Where one turn sends some rows of the set: a few examples, then the rows asked:
gume: [17 -10 5 -3 -7 1 10 -5 6 -16 -4 -1 2 -4 14 5 8 4 3 5 -1 -3]
fitok: [18 -1 -4 -4 -3 10 5 2 6 6 -2 11 -5 1 -5 -4 4 3 -6 4 -9 -1]
paneg: [11 -5 -3 -1 0 -8 -2 -6 6 7 -2 0 -13 10 10 -17 8 3 11 4 0 -8]
Tuzor: [11 -12 0 7 4 -7 -7 -10 6 -1 4 -1 -18 6 2 1 14 0 -3 8 -3 -1]
gid: [10 -13 6 -5 8 -2 5 0 7 3 -17 0 5 5 0 -11 10 12 -1 9 1 -8]
bizar: [-4 -8 2 2 -6 0 3 -6 2 3 -1 -5 2 -4 2 5 5 4 -4 12 -18 -6]
Duguz: [7 -11 0 9 2 -1 3 -3 3 8 0 7 -13 -11 -6 8 4 1 4 1 -1 -8]
Sizub: [15 -20 7 0 -7 3 6 -12 8 4 1 10 -4 -1 3 3 19 8 -8 3 6 1]
Pid: [8 -2 -8 5 -5 -3 4 1 7 -2 8 12 -5 -3 7 -10 16 7 8 4 -3 -11]
lemu: [23 -11 1 0 4 3 4 3 5 2 -4 -5 9 -8 5 -9 14 5 7 3 -1 -1]
mikan: [10 1 2 7 -8 -5 -7 -12 8 8 -14 -1 2 1 -2 2 5 3 9 -2 3 -14]
rulu: [5 -18 5 -2 -7 0 0 -10 13 1 -8 -9 0 7 5 -1 15 3 -9 8 4 -8]
vum: [7 -11 -5 -5 -9 8 -1 -9 7 0 -3 2 -3 4 6 -20 2 11 5 3 -4 2]
lor: [8 -7 -3 -8 5 -6 3 -12 -11 10 1 8 -11 5 7 4 9 8 6 9 5 1]
fip: [7 -11 0 6 -17 1 0 0 2 -10 2 2 1 4 3 -3 6 11 -4 13 -6 -9]
kag: [4 -14 -3 -9 -3 -5 7 -8 -7 -1 -1 -6 1 -9 12 -3 12 4 -3 -3 -8 1]
rap: [-2 -2 -6 5 -10 2 2 -14 -2 -1 -7 3 7 2 9 -1 15 8 6 9 5 -1]
Pag: [-2 -7 -8 5 -9 0 1 -15 -2 -2 -5 4 8 2 7 -1 15 8 6 8 8 -2]
nepig: [15 0 5 -12 -10 1 -4 -4 -2 8 -4 -4 -5 -5 3 0 -5 14 5 9 -3 -1]
suvu: [14 -14 4 -5 -9 1 3 -4 8 -1 -2 -5 -6 -3 -1 -5 0 6 -5 1 12 -18]
dig: [5 -11 -1 11 3 1 1 -4 2 10 3 5 -14 -10 -6 5 6 1 4 2 -1 -6]
sof: [5 -9 0 11 1 -2 1 -7 4 10 1 10 -13 -8 -5 6 10 1 4 6 -4 -8]
Fanav: [13 -11 4 0 7 2 15 1 2 4 -10 -1 -2 -5 0 -15 9 14 2 3 6 -10]
fep: [-3 -9 5 4 -2 -3 4 -5 -2 2 -1 -7 1 -5 7 6 5 4 -4 10 -16 -2]
Sipe: [11 -14 4 -2 7 -3 6 -9 3 -7 0 -3 -13 -4 15 1 8 4 -3 1 3 -15]
Mesu: [5 -12 -1 15 -4 -4 -1 -8 3 -5 -14 7 -2 0 1 1 19 13 -5 9 0 -7]
givam: [15 -2 6 -13 -13 0 -2 -6 -2 7 -4 -6 -1 -5 3 1 -3 15 2 7 -4 2]
nupat: [16 -2 9 -7 -9 0 -3 -6 1 7 -11 2 -14 7 10 -1 6 9 -2 5 -6 -18]
Mil: [13 -12 3 -1 12 1 12 -5 2 1 -6 -6 3 -4 7 -10 16 9 6 -3 -5 -9]
foneg: [6 -13 -5 -11 -6 7 11 -4 -1 0 -3 14 -13 -1 6 2 11 0 2 2 1 -3]
rufe: [1 -3 -8 4 -9 0 0 -17 -2 -4 -5 2 6 2 10 -3 11 6 9 11 4 0]
pekik: [3 0 2 -1 -8 -2 7 -13 1 1 -6 -5 2 5 14 -7 12 -9 -4 1 -2 -1]
Rofa: [6 -8 0 -1 6 6 3 -10 -1 9 -3 3 -7 10 8 -12 5 3 -11 6 -11 1]
vupe: [21 -9 -2 3 1 -16 -4 -9 -3 0 -2 10 -4 3 -1 -1 12 8 -1 3 10 -1]
dab: [10 -12 5 2 -11 -2 4 0 6 3 -20 -2 -2 2 -5 2 6 9 0 0 -8 -15]
Naz: [11 -14 1 -3 -3 0 10 1 -6 12 -9 -3 -15 -10 2 -2 6 4 -3 -1 -3 -8]
fek: [20 -2 -2 -9 -8 -8 -7 -7 0 -2 -8 -7 3 -5 9 -5 8 5 1 2 4 6]
Gitev: [13 0 4 -13 -10 2 -1 -7 -2 11 -5 -6 -6 -5 1 -1 -6 11 0 9 -6 -3]
vekim: [-4 -9 3 2 -3 -2 0 -5 -1 1 1 -8 3 -4 6 4 3 6 -2 9 -16 -5]
muru: [14 2 2 7 -9 -7 -6 -14 7 8 -9 4 1 2 -3 -1 4 3 12 1 2 -12]
Buf: [13 -15 3 0 8 2 -2 0 6 1 -8 7 6 -6 3 -10 15 17 -5 10 1 -3]
boke: [18 -2 3 -2 -13 0 -4 -14 9 0 3 4 -4 -4 -4 -8 4 4 0 -9 3 -1]
pupab: [11 -9 -3 -9 3 -6 1 -14 -9 12 0 4 -11 5 6 3 10 9 5 8 8 2]
rol: [11 2 3 5 -7 -4 -5 -13 8 11 -11 0 2 3 -5 1 5 3 10 -3 2 -12]
mem: [8 -8 -6 -10 4 -3 3 -16 -10 8 2 5 -11 2 6 0 6 7 5 8 3 1]
fof: [23 -13 6 0 11 -6 -2 1 2 8 -1 3 8 -3 4 -9 13 7 -3 6 -1 -4]
verab: [27 -6 14 0 -7 -5 7 -8 5 5 -5 2 -2 5 10 3 10 2 -4 4 3 -2]
lut: [13 7 0 1 1 0 -1 -2 11 3 -5 3 -1 4 7 -2 16 2 -2 5 -15 -12]

Duguz -> fep
rulu -> suvu
Where do these go?
rap -> rol
muru -> sof
Mil -> lemu
foneg -> pekik
Rofa -> vum
dab -> Naz

